Each row is where one point has got to under a steady rotation. How many steps took it there?
The counts run from 0 to 780.
-11.3  7.1  3.1  -10.6  -10.1  -0.9  14.1  -7.5  2.7  -10.8  -16.8  -15.5  1.6  41.4  11.1  10.3  -21.3  11.5  -19.3  10.9  8.5  -19.8  -22.8  7.0  -27.6  21.9  21.1  5.4  31.8  -23.2  -18.2  -25.1  -26.8  -4.4  9.6  -9.3  -37.7  25.7  -17.0  1.9  -4.1  50.2  -16.0  -6.9  3.2  -17.0  -12.9  -12.2  -28.4  -28.3  34.6  -22.4  -19.5  -19.0  -0.4  4.4  7.4  34.5  8.1  -10.9  0.0
392
4.4  -2.8  15.2  -10.9  -5.2  -20.7  -3.9  -22.6  11.3  7.9  -23.2  -34.9  -12.9  27.4  7.0  24.6  -20.4  21.9  -15.6  18.7  13.9  -8.0  -12.5  -12.0  -29.8  55.8  37.2  12.0  8.6  2.2  -15.8  -38.9  -14.7  -0.1  13.2  1.1  11.3  10.6  -19.9  7.2  2.9  29.1  -10.4  -15.6  5.7  -16.8  -10.3  -5.5  -22.8  -18.7  39.0  -21.4  -22.4  -34.6  -5.0  1.1  0.7  24.7  24.3  -5.3  -18.7
530
-19.3  15.2  1.1  -5.1  2.9  -16.0  1.3  -10.7  -8.3  21.9  -9.8  -48.9  -3.6  33.8  16.0  23.4  -3.9  24.8  -18.8  19.2  4.1  -4.8  -26.3  -9.6  -12.9  15.5  23.6  -1.5  19.0  -13.2  -22.8  -27.3  -29.9  2.3  21.1  -4.3  -18.8  10.5  -12.3  -3.4  3.8  34.0  15.5  5.0  3.7  -25.1  10.5  -21.6  -45.6  -29.5  54.6  -8.4  -12.3  -22.5  0.2  -1.9  -3.4  30.5  9.1  -21.2  -1.3
517
-14.9  17.2  -8.5  11.0  -6.5  -7.8  14.2  -19.5  -9.6  18.5  -8.0  -30.7  10.4  17.7  19.3  6.9  -22.0  10.3  0.5  25.3  -5.6  -19.7  -0.4  -12.5  2.1  41.6  40.1  14.8  19.9  -2.6  -24.9  -24.7  -29.7  -1.4  -5.9  -23.0  -24.1  15.6  -18.0  16.0  8.5  48.5  -17.4  3.9  -10.0  -25.0  -9.5  -4.0  -43.6  -32.9  29.1  7.0  3.2  -17.6  -5.1  -12.2  25.0  26.7  16.8  16.5  11.0
412
-10.0  19.0  -7.5  -8.4  -7.2  -11.9  -2.4  -0.5  7.7  23.6  -24.5  -29.7  -5.5  34.8  22.4  5.0  -21.3  29.4  -16.4  36.7  -7.4  -3.9  -36.1  -19.5  -10.1  19.5  26.5  6.6  26.9  -15.0  -3.6  -27.8  -20.9  2.1  19.3  -8.3  -25.3  11.6  -10.1  -2.4  13.5  44.7  3.3  -18.8  -2.7  -27.0  11.0  -1.0  -31.7  -20.6  44.5  -21.5  -12.9  -32.7  0.9  3.0  5.3  14.1  -3.1  -11.4  -3.1
557
0.8  13.7  -11.4  -5.1  -13.9  -11.1  9.4  -3.1  2.7  7.6  -6.7  -20.3  9.3  30.9  16.2  1.5  -17.0  19.4  -7.7  37.3  -2.0  -7.2  -21.3  -15.2  -14.8  13.4  24.1  11.3  32.9  -22.1  -4.9  -26.9  -31.9  -4.3  11.1  -9.1  -38.1  22.8  -9.0  0.9  3.3  62.3  -2.0  -16.8  -4.4  -40.9  7.4  0.7  -43.5  -31.6  32.1  -5.8  -15.6  -13.8  4.4  5.8  14.9  20.9  -5.6  -8.1  -4.8
555
-28.6  12.1  4.1  2.9  -12.8  -18.5  9.2  -23.4  -10.1  18.6  2.5  -43.7  8.6  5.8  -2.2  -8.1  -9.9  -13.9  6.4  19.0  -8.3  -23.0  -11.5  -17.4  -41.9  33.1  38.1  18.6  11.0  -5.6  -4.6  -17.5  -19.5  24.1  3.9  6.7  -12.2  28.2  -8.3  22.9  24.9  30.8  3.7  -1.5  -1.5  -10.7  -0.6  -7.2  -30.8  -28.1  41.7  -15.3  -11.2  6.2  -16.5  -8.8  5.3  49.9  23.8  11.3  12.7
336
6.3  16.7  -12.9  5.7  -12.8  -25.6  12.7  -24.9  -7.0  17.1  7.1  -25.7  0.7  4.1  3.7  -5.0  -12.3  -0.5  2.5  35.2  -10.0  -27.5  1.1  -17.8  -26.2  34.7  52.7  32.2  18.6  -4.8  -11.5  -29.5  -32.0  5.8  14.4  -10.7  -17.3  18.5  -14.7  12.8  11.0  47.6  -6.0  -15.1  -2.9  -36.0  12.2  5.8  -37.8  -23.0  23.5  2.3  -7.3  1.3  -15.4  -12.4  17.2  20.5  14.7  14.1  6.1
170
3.8  8.3  -5.3  9.9  -8.4  -36.4  19.0  -24.8  1.9  21.5  -5.8  -48.6  2.0  14.3  7.4  16.1  0.5  6.9  -6.4  21.5  18.2  -12.6  -9.5  -7.6  -33.5  44.3  31.1  3.1  12.4  -8.7  -14.4  -26.6  -12.1  17.8  6.4  -8.4  -13.6  14.1  -9.4  13.5  15.9  46.5  23.0  -20.4  -14.5  -23.5  9.8  -13.7  -39.0  -27.9  31.9  1.3  -21.0  -15.7  -5.9  1.7  -4.4  32.9  -0.3  -13.4  -22.7
624
-35.9  24.5  9.4  -13.2  -3.4  -12.8  -6.2  2.7  1.1  18.0  -3.4  -41.6  -0.8  22.2  9.9  9.6  -16.7  13.6  -18.5  19.6  -11.3  -20.3  -25.8  -7.5  -15.9  16.6  25.5  9.0  14.7  -14.7  -22.1  -10.8  -25.4  4.3  24.5  -2.7  -25.8  18.9  -16.2  4.7  11.8  28.5  -7.3  13.7  6.1  -20.7  -11.7  -16.3  -37.0  -24.1  51.7  -23.7  -13.1  -25.8  3.3  -11.5  -4.5  39.6  29.6  0.8  19.1
268
-9.4  -4.6  3.6  -12.8  -4.3  -19.5  4.7  -5.4  -8.5  1.2  -0.1  -22.8  -6.0  25.3  1.3  7.8  -6.1  6.6  -13.4  13.4  5.0  -22.3  -25.3  -3.2  -19.0  30.7  18.3  20.9  17.6  -15.6  -30.7  -32.4  -29.5  -5.5  31.4  -9.9  -22.3  30.4  -16.7  10.9  -11.1  45.0  -5.8  10.7  2.9  -31.4  -6.2  -16.5  -37.6  -37.7  32.3  -12.3  -16.6  -5.5  -1.1  -1.5  -20.3  20.9  32.0  -7.3  3.3
643
-6.4  14.6  -6.3  7.8  -7.3  -25.0  5.5  -39.7  -18.7  33.6  -4.7  -60.7  9.7  9.7  6.4  9.6  -2.5  3.5  3.3  18.3  4.5  -14.7  -0.4  -3.9  -26.0  40.2  41.6  7.0  11.2  5.4  -13.6  -30.8  -17.0  6.1  0.7  -3.4  2.6  9.7  -15.1  18.0  17.9  28.5  11.1  -5.5  -6.1  -13.8  8.6  -4.5  -38.7  -21.4  47.9  0.6  -15.0  -12.1  -20.1  -12.5  -2.2  38.2  22.5  4.2  1.1
207
-14.7  23.0  -5.0  1.0  -1.2  -9.5  -21.8  -14.6  0.7  24.4  -5.9  -46.1  8.9  29.6  20.9  -2.4  -16.3  31.6  -10.1  37.8  4.1  -4.7  -9.1  -7.8  -5.2  13.5  39.7  7.2  20.8  2.0  -9.0  -31.1  -24.9  -17.1  5.7  -1.6  -5.8  15.3  -14.5  -9.2  10.4  33.9  -13.9  3.7  8.6  -16.8  -1.1  13.9  -40.2  -15.6  57.4  -14.4  -10.1  -30.6  -6.3  -15.0  9.2  26.9  27.7  5.8  2.1
687
-33.3  6.4  12.2  -6.5  3.8  -18.8  -17.1  -5.2  -7.9  18.6  -7.5  -50.7  4.2  24.9  4.4  0.2  -8.7  16.6  -14.7  21.3  3.8  -2.2  -17.6  -17.0  -14.8  21.1  24.5  9.1  9.6  -9.0  -19.1  -27.6  -22.4  5.4  11.2  4.8  -0.7  26.7  -10.4  4.8  4.9  33.4  -2.8  21.2  13.6  -9.4  -14.7  -6.2  -46.8  -36.4  45.8  -13.1  -9.0  -20.5  -2.6  -8.7  -12.6  37.6  36.2  1.5  3.2
646
3.2  12.9  -13.2  16.5  -20.5  -29.5  22.2  -7.0  7.8  10.2  -3.0  -34.5  7.0  30.2  15.0  -1.9  -5.3  -6.6  -12.5  12.5  23.0  -28.2  -12.3  2.8  -29.4  34.0  27.2  5.6  27.1  -17.5  -15.9  -31.1  -10.9  10.5  -0.3  -19.8  -37.1  24.3  -12.5  7.7  12.5  68.4  -3.5  -10.2  -8.3  -11.9  -1.3  2.2  -25.4  -18.2  27.2  -3.4  -25.0  -18.1  -8.4  7.2  -6.1  23.0  -2.9  -4.8  -9.1
217
-2.8  0.9  8.6  -11.1  -3.1  -18.7  0.7  -28.1  0.2  4.8  1.2  -24.8  3.7  16.0  0.7  9.8  -18.1  17.7  -7.4  27.1  3.4  -19.9  -3.2  -8.1  -18.2  40.8  38.5  30.1  12.2  1.0  -24.9  -35.4  -28.8  -18.5  15.1  -9.0  -3.1  27.4  -21.1  11.3  -9.2  43.0  -18.9  2.4  3.8  -35.2  -13.3  -2.4  -42.3  -34.0  22.6  -1.2  -11.1  -6.6  -1.7  -18.7  10.0  28.5  41.6  8.6  -3.9
406
2.5  10.4  -1.1  9.8  -1.2  -12.3  9.7  -36.4  -8.5  11.2  -2.5  -36.0  7.4  24.4  13.1  11.3  -8.6  16.5  -6.6  18.9  25.5  -13.0  4.9  6.5  -15.3  37.7  42.1  8.6  21.0  -0.7  -26.7  -39.5  -28.9  -15.2  -10.5  -12.9  -6.1  18.1  -19.8  3.8  -4.3  48.2  -16.9  4.5  7.4  -13.8  -1.5  5.6  -39.5  -22.5  35.4  3.8  -8.3  -18.7  -13.0  -12.2  17.3  29.5  22.5  2.8  -7.0
655
-4.7  -1.1  5.0  3.7  -8.0  -13.1  8.3  -10.4  -3.8  2.7  -8.1  -21.7  -11.4  28.8  6.2  0.9  -16.1  1.6  -11.4  4.8  10.7  -27.0  -12.7  -0.4  -18.6  48.7  35.5  27.5  19.2  -10.5  -34.2  -39.6  -23.7  1.1  0.2  -19.0  -4.8  25.1  -24.2  18.6  -3.7  48.7  -28.1  12.0  10.3  -0.4  -14.6  -1.8  -20.5  -30.5  32.4  -16.1  -7.7  -18.2  -12.2  -3.7  -4.5  20.4  36.7  16.9  10.0
777
-10.7  5.9  6.5  0.9  0.7  -5.5  -1.2  -10.8  -6.1  13.5  -23.6  -34.4  -9.3  38.1  24.3  8.5  -24.0  28.1  -14.0  21.5  9.3  -0.2  -18.3  -6.8  -10.6  30.6  30.4  5.4  31.1  -8.3  -14.9  -40.7  -26.9  5.1  -9.6  -3.2  -0.6  14.2  -16.8  -5.0  3.1  38.1  -17.6  -2.0  16.4  6.7  -1.0  4.8  -27.6  -22.5  55.5  -25.1  -6.1  -33.6  -14.8  3.4  16.3  26.2  13.7  -0.6  -1.5
525
-0.6  -3.6  5.2  -7.8  -10.1  -25.9  0.7  1.1  7.2  0.7  1.6  -21.9  -19.7  23.7  -5.5  2.1  -6.1  6.1  -19.1  21.0  17.8  -13.6  -28.7  -14.6  -47.0  25.7  34.2  26.5  15.3  -23.9  -17.5  -31.7  -24.4  13.5  30.6  6.7  -15.3  30.6  -8.3  -1.2  2.7  43.1  -4.1  -9.7  16.1  -18.3  11.4  -7.1  -23.9  -23.3  38.8  -26.2  -31.9  -9.1  -5.3  10.8  -9.2  21.2  17.3  -6.8  -8.1
637
-20.9  14.2  -1.1  -4.1  -19.4  -13.4  17.7  -8.9  -1.3  10.3  -10.7  -36.3  9.1  22.8  7.2  -5.7  -19.8  -9.3  -5.6  9.3  -10.0  -39.3  -22.0  1.1  -40.4  31.4  24.2  3.1  26.6  -16.9  -2.0  -14.1  -5.7  19.1  3.3  -6.4  -31.4  24.8  -10.4  19.5  28.8  46.0  -8.6  -7.6  -7.9  -7.0  -10.3  -8.9  -13.1  -19.3  42.6  -27.8  -20.0  -10.8  -15.0  -2.8  -4.7  46.0  12.8  1.2  15.6
465
6.6  -7.2  -8.7  2.6  -17.9  -19.6  3.1  -9.4  1.3  3.1  -19.9  -23.8  8.4  22.9  14.6  -16.2  -21.7  6.1  3.7  28.3  4.4  -21.0  -14.8  -16.7  -22.5  46.8  23.2  18.7  26.7  -8.8  -1.8  -48.6  -10.7  5.6  -5.7  -9.3  -5.6  30.0  -9.3  18.8  6.4  64.4  -21.2  -16.2  -6.0  -5.9  -8.2  17.9  -19.4  -31.2  26.6  -19.1  -8.5  -13.1  -14.9  1.4  -2.0  19.2  22.3  14.1  -8.3
325
-20.4  12.6  8.4  -12.8  -8.8  -0.8  11.5  -9.1  3.2  6.2  -16.3  -28.2  -1.9  38.4  11.1  17.5  -21.1  17.5  -17.3  13.1  6.4  -8.5  -25.9  0.0  -34.0  23.4  29.0  -3.6  32.2  -18.1  -10.7  -20.0  -29.3  12.7  3.7  3.3  -26.7  17.8  -9.0  -1.9  8.7  34.7  1.3  -11.9  10.6  -10.4  3.6  -14.8  -34.2  -24.8  52.9  -26.3  -15.9  -17.6  -3.5  3.6  19.3  42.2  1.1  -16.1  1.4
390
4.2  -4.2  3.8  -13.9  -10.0  -23.0  12.8  -6.4  0.9  2.9  -4.9  -19.5  -23.7  26.1  -3.1  12.7  -11.1  3.3  -18.3  8.1  7.3  -28.1  -35.9  -2.8  -46.3  33.5  31.6  21.2  24.5  -23.3  -20.3  -31.7  -20.7  12.0  30.4  -2.8  -22.3  23.0  -11.4  7.1  1.3  43.6  2.5  -13.8  6.1  -15.6  12.0  -17.6  -21.9  -25.0  39.4  -24.6  -30.6  -6.9  -11.7  7.1  -15.1  19.7  12.6  -14.9  0.7
225
-8.4  -1.2  6.5  -17.6  -3.2  -15.1  -0.4  -17.9  -6.2  13.9  -26.5  -43.8  -9.6  38.0  13.1  19.9  -13.9  20.2  -16.6  5.7  7.9  -12.4  -33.6  0.2  -31.4  28.5  14.8  -3.9  25.1  -13.0  -10.8  -38.7  -17.1  9.7  14.7  3.2  -2.5  17.6  -9.0  4.0  2.5  28.6  4.7  -6.6  4.1  -7.6  8.5  -14.6  -27.0  -27.4  57.7  -25.4  -22.6  -19.4  -9.3  6.6  -11.6  28.4  11.6  -21.3  -8.2
767
2.5  -2.8  -6.0  -17.6  -13.4  -8.3  0.9  -15.9  -6.8  -1.7  -7.4  -21.3  -0.5  30.1  7.5  -8.8  -18.7  0.7  -13.0  7.6  1.8  -40.9  -25.4  12.3  -35.6  20.4  24.5  9.7  36.3  -12.6  -3.7  -35.2  -16.2  -8.0  14.1  -4.3  -17.8  28.3  -16.3  5.1  -5.3  46.3  -18.0  -8.0  0.5  -5.0  3.4  3.1  -15.1  -17.3  50.3  -32.4  -27.1  -0.7  -22.3  -1.4  -7.2  29.7  25.6  1.2  9.1
601
16.5  -3.2  2.6  -7.0  -5.6  -13.6  10.0  -18.8  0.2  0.3  -20.1  -20.9  -14.7  32.7  13.7  20.7  -19.3  19.0  -15.0  16.6  18.4  -20.8  -12.8  0.9  -17.7  53.1  31.7  16.6  24.8  -7.4  -24.1  -44.9  -20.1  -8.9  8.4  -13.4  -4.0  15.4  -25.3  7.6  -10.8  49.9  -23.5  -10.4  7.2  -15.8  -7.2  -0.3  -21.4  -20.4  35.4  -17.2  -17.1  -29.9  -6.3  4.6  6.6  16.5  18.3  0.7  -9.5
528
-0.6  22.1  -17.8  4.5  -21.0  -26.3  11.0  -14.2  6.2  15.9  0.4  -36.4  18.7  19.5  14.4  -6.8  -9.0  1.7  -4.7  32.9  -3.0  -22.1  -9.4  -11.6  -25.3  23.6  25.7  7.4  21.6  -8.4  -4.5  -22.4  -12.9  -0.5  13.1  -13.9  -40.9  20.3  -9.9  11.6  19.5  64.1  2.7  -19.9  -20.1  -43.0  6.9  1.7  -36.6  -24.5  25.9  3.8  -24.6  -7.6  -0.8  -6.3  2.9  26.9  -1.7  -2.6  -13.6
177
-15.7  20.9  -3.8  -9.3  -14.7  -11.2  -0.6  -11.9  -5.0  9.5  7.2  -33.0  -0.9  20.0  1.9  -11.6  -13.1  -6.9  -9.6  11.4  -6.0  -42.0  -22.5  12.5  -37.2  14.8  36.3  15.7  24.1  -11.5  -11.1  -21.4  -19.5  -2.6  21.4  -3.7  -24.6  31.4  -14.0  5.5  12.1  36.2  -15.1  3.0  4.6  -5.4  5.1  3.6  -19.7  -12.8  52.5  -29.4  -25.4  -3.8  -22.6  -10.1  -4.1  37.3  29.1  9.3  22.6
60
-8.2  17.5  10.5  7.8  -11.4  -26.5  16.7  -3.6  21.4  18.1  -18.3  -40.2  -6.8  21.9  13.3  16.0  -18.2  8.4  -13.5  18.3  11.4  -10.6  -15.2  -20.9  -26.6  54.2  31.3  9.7  9.9  -7.5  -18.1  -20.3  -7.0  20.7  6.4  -5.2  -15.2  11.9  -13.7  5.9  26.6  44.3  -2.5  -19.0  -5.5  -15.6  -18.2  -9.5  -26.2  -17.6  29.1  -14.9  -23.4  -42.0  2.4  5.7  0.9  32.7  2.2  -0.1  -19.7
665
-9.0  -10.6  10.8  -10.3  -5.6  -9.0  5.7  -14.1  -2.4  -5.2  -17.0  -27.6  12.3  35.4  7.1  2.1  -16.0  9.2  -11.3  7.7  18.9  -20.6  -20.8  4.5  -27.1  36.0  14.4  -0.8  27.1  -19.9  -13.2  -41.2  -16.5  0.1  -2.2  -1.1  -9.3  36.1  -11.6  9.1  -5.5  56.5  -18.2  3.3  5.0  -8.8  -15.9  -2.0  -31.0  -40.3  33.7  -20.4  -20.6  -8.9  -6.2  0.5  -6.2  34.8  26.1  -6.9  -11.2
770
4.9  1.5  -1.4  -17.3  -3.7  -19.4  -10.6  -16.3  -9.3  14.7  -3.8  -21.0  -7.7  17.5  0.8  -1.9  -14.3  19.9  -2.2  38.3  -15.5  -15.2  -19.3  -19.5  -18.2  24.4  33.0  34.6  15.7  -7.1  -8.6  -42.8  -33.3  -8.9  35.0  -3.8  -4.5  21.0  -13.5  15.0  -6.7  36.4  -6.3  -9.8  -0.5  -40.5  16.5  -0.6  -39.9  -34.0  35.8  -13.3  -10.6  -2.3  -10.9  -10.7  -1.8  5.6  31.2  2.7  10.4
441
-2.3  15.0  0.6  -14.0  -12.0  -26.0  -17.2  3.4  9.8  13.2  -9.1  -25.0  -10.5  20.4  7.5  -3.3  -20.0  13.7  -19.7  30.7  -12.9  -27.0  -32.8  -8.3  -22.4  26.5  28.3  23.7  17.0  -11.2  -10.1  -32.7  -17.8  0.6  41.7  -5.6  -18.2  18.1  -13.2  2.5  10.1  37.9  -12.3  -4.3  1.1  -26.6  -0.5  1.6  -23.4  -14.3  43.0  -32.6  -24.7  -27.0  -5.6  -7.0  -20.4  11.4  28.7  11.2  9.4
435
